One turn moves every row onto another: examples first, then more rows asked
sopep: [ 11   2  -7  -2  -7  -9  25   5  14   8  11  -8   0 -21   6   5  -9  12
  16 -10  11   8   6   8  -4 -15 -16   8   8 -11   3  18   1  -9  13   0
 -18 -13]
zed: [ -8  20 -17   7  13   3  17 -15  -9  12  11 -11  -5 -14  13  -3  16  11
   0   0  -6 -11  -5  -3  11   1  17  12  11  16  -6   1  -9  -9  19  -5
   0  -5]
pes: [ -1   8   4  -7   3  12  -3 -17  36  -5  11  12   8  -3   5  20 -13   2
  -7 -11  23  -7  11  -4  23  -6   2  13  10  -6  15   3  16 -18   8   1
 -15 -18]
zov: [ 13   3   3  -7   0  14  -6 -15  33  13   7  15   6  -2  15   7 -18   1
 -12  -9  32  -5  17  -9  12 -12  10  15   0  -9   8   1  13 -11   8   0
  -8 -20]
mizev: [ -8  19 -22  15   2 -15  11  -5  -3   9  15  -1  -1 -12  22   0   9   7
   0  -1 -12  -4  -4  -3  21  10   9  13  11  15  -2  -3  -3 -13  20 -14
   0  -6]
Fusor: [ 11   0   4   0   0  21  -5 -21  33   8  12  14   5 -14  18   6 -15   5
  -5  -8  28  -8   9   3  20  -3   4   6  -2 -16  16   3   9 -21   7  -6
  -4 -26]
Novo: [ 15  12   1  12 -10  13  26   2  14   2 -13   9  -9  12  19  -8 -14  10
  23 -19   7  -7   4   1   4   5 -10  -6   7   3   2   9  -1 -28  -2   1
 -10 -19]
vobez: [  1  16 -16  14   1  -7  10 -10 -13  19  14  -6  -1 -13  17   3  17  14
 -12  -2 -13  -6  -1  -1  14   6  10  13   4  11  -1   0 -17 -10  13 -10
  -1  -1]
Lovu: [ -3   0  13   6  -9  12  11   6  -5   0   9  13 -12   1   7 -29   1 -18
  10  -6   7 -12  11  17   9   3 -20 -10  14  -5   7   0   9 -14 -13  25
   3  -9]
viru: [ -1   6  11  12   5  14   8  -3  -8   0   7  16 -20  -8  11 -36   0 -21
   8  -2   8  -8  11  16  14   2  -4 -10  12  -5   7   7   6 -11 -10  24
  11   1]
Zasu: [ -8  16 -23   7   0 -15  12  -3  -8  23  13  -6   0 -13  16  -5  11  16
   0  -2  -6 -15   1   7  13   4  11  14   6  21   1  11  -9 -12   4  -9
   2   0]
gafi: [ -1  -1  13  16   2  11  10   4  -6  -3  10  11 -16   0   6 -21   2 -20
  13  -7   9  -6   4  20  14   0  -2 -18  14 -13  -2   5  -1  -4  -4  26
  10  -1]
dag: [-13  21 -23  17  -2 -12   5  -9 -13  18   5 -11   1  -5  18   5  14   2
   4   3  -4  -8   5  -3  15   2   5   3  12  17  -4   2 -11  -4  18   0
  -1 -11]
tona: [  7  -5   7  -9  -3  18  -1 -16  36   2  11   8   1  -8  14   9 -11   7
  -7 -14  22  -4   8 -10  14  -6   9   8  -5 -11  16  -6  15  -9   4  -9
   0 -20]
ven: [  3   2  17  13  -5  11  16   7  -4  -1   5  24 -18  -5   7 -19   1 -24
   4  -6   0  -3   7  12   8   3  -8 -12  16  -5   5  -2   0 -14 -12  21
  12  -5]
lipeg: [ 14   2  10  -1  -4  11   1 -19  40  -2   2  16  -2  -6  11   8 -14   4
 -12  -4  23  -9  12   1  25  -5   6  12 -11 -10   9   2  10 -11   8  -1
  -2 -21]
senu: [ -2   1  10   5  -5  25  15   4   9  -1   3  20 -14 -16  11 -24   6 -22
   9  -7  -4 -10   7  14  12   4  -6 -14  13  -6   6   7   6 -12  -6  24
  11   5]
Fub: [  0  10  10   5  -3  13  12  -4  -7   3   7  14 -12  -8   8 -29   9 -19
   6 -11   3   8   1  16  20  -1  -4 -15  14 -12   7   5   2  -7  -4  31
  11  -1]
mar: [ -7  24 -20  15  -2  -9  15  -5 -15   6   7  -3  -4 -14  25   4   7  10
   0  -8   5  -8  -1  -3   9   6  15   9   0  20  -3   1 -12 -10  17  -6
   6   0]
Far: [ -2  -1   0 -13 -14  13   2 -12  36   7   8   3   8  -1  20   5 -18   8
  -8 -15  31  -8  14   0  20  -3  10  14   0  -9   9  -4  17 -10   2  -5
 -12 -13]
denul: [  2  20 -17  19   5  -7  13  -7  -1  12  22  -2   6 -13  18  10  14  11
   3   2  -3  -5   3  -4  16   5  13   9  15  27  -3  -2  -8  -7  15  -3
   4 -12]
Rusut: [ -8   0  15  12  -8  10  12  10  -2   2   2  20 -14  -3   5 -25   6 -18
   9  -2   5   4  19  11   9   0  -6 -10  13 -12   6   8   2  -8  -3  32
   4  -2]
sol: [  3   1  17  11   5  14   6   1 -10  -3   1  16 -12   0   8 -26   3 -16
   1  -2   6  -2   4  14   8  -6  -8 -14  24  -7  11  10   8 -11  -6  24
  10  -3]
vis: [ -5  22 -25  18  -1  -7  10  -6  -3  15   6  -2   4 -14  17  -8  11  14
   2   3  -7  -2   0 -11   5  11  13  13   6  22  -3  -3  -7  -8   5  -7
  -1  -3]
tesu: [  4   2   1 -14  -7  11   5 -14  33   7  18   9  -3  -2  11  10 -24  15
  -3  -6  29 -10   8  -4  12  -8   9   7  -1 -11  18  -4  11 -17   8  -2
 -10 -19]
mit: [  6   6  16   8  -7  22  12   9 -10  -2   2  17  -7  -9  10 -21  -3 -16
  11   4   8  -1  13  18  15   3 -11 -11  14 -11   6  14  11  -4  -8  17
  13   2]
Mebef: [ -5  -7   5  -4  -3  16  13   7 -12   4   5  16 -17  -6   9 -25  -8 -15
  11   1   9  -1  17  14   9   3  -2 -11  18  -3  11   9  14 -12 -10  27
  11  -6]
zug: [ -8  20 -15  10  -5 -13  11  -9 -11  10  16  -5  -1  -9  19  -2  10  17
   1   7   4 -15   3  -2   6  18   7  17   7  24  -7   7  -8 -17  11   0
  -5   4]
pilo: [  3   5 -14  -4  -6  10   1  -3   3  30  -3  -3  -1   7   3  -4  -6   2
   5 -17  -4  -1   4  17  -3  -4 -19  -1  -2   2 -19   7  -5 -21  16   2
   7  -7]
Lonu: [  7  -1   5  -5  -6  13   2 -22  30   9   8   4   6   2  17  20 -16   3
 -11 -10  26   1  18  -4  15   2   2   3   2 -13  18  -3  18  -8  13  -8
  -4 -19]
roda: [  2  -2   2  -2  -5  18  -2 -14  40   1  16  11   3 -11  14   3 -20   1
  -6  -2  23  -5  17  -3  26  -5   4   8  -1 -11  19  -4  18 -13   5  -7
  -8 -20]
nev: [  9   4  -3   0 -10   7   1 -15  38  11   6  11   7 -15   6  14 -21   1
   3  -3  25  -9  14  -9  24  -1   3   9  -3 -12  16   4  13  -7   7  -9
  -4 -18]
pib: [ 12   0   3  -1  -3  13   0 -13  30   2  12  16   7  -5   5  16 -16   4
  -7 -10  32   0   7  -3  18 -15   9   8   3 -13  17  -7   8 -14   2  -6
 -11 -17]
guga: [ -9  25 -17  14   0 -11  11   4  -1   9  12  -6   5 -13  14   4  18   8
  -6  -2  -3  -9   0  -6  13   9  13   7   7  18  -2   4 -13 -16  14  -7
   5   2]
mot: [-17  22 -20  15   4 -13   5 -10  -4  13  24  -7  -1  -8  21   1  11   8
  -4   0  -3  -7   5  -2  18   4  15  10  10  17  -1   1 -12 -12  17  -6
  -1   0]
bag: [  4   8  15   7  -9  17   7  -4  -4   4  -2  17 -20  -5  16 -27  -5 -19
  21  -4   9 -11   9   8  10  -4  -6 -10  12 -15   6   5   1  -5  -2  27
  11  -3]

vis moves to Rusut
pib moves to vobez
Lonu moves to mar
Where do these go?
zed moves to senu
lipeg moves to denul
guga moves to sol
Mebef moves to Far
sopep moves to pilo
Zasu moves to Lovu
mizev moves to gafi
mot moves to viru
nev moves to dag

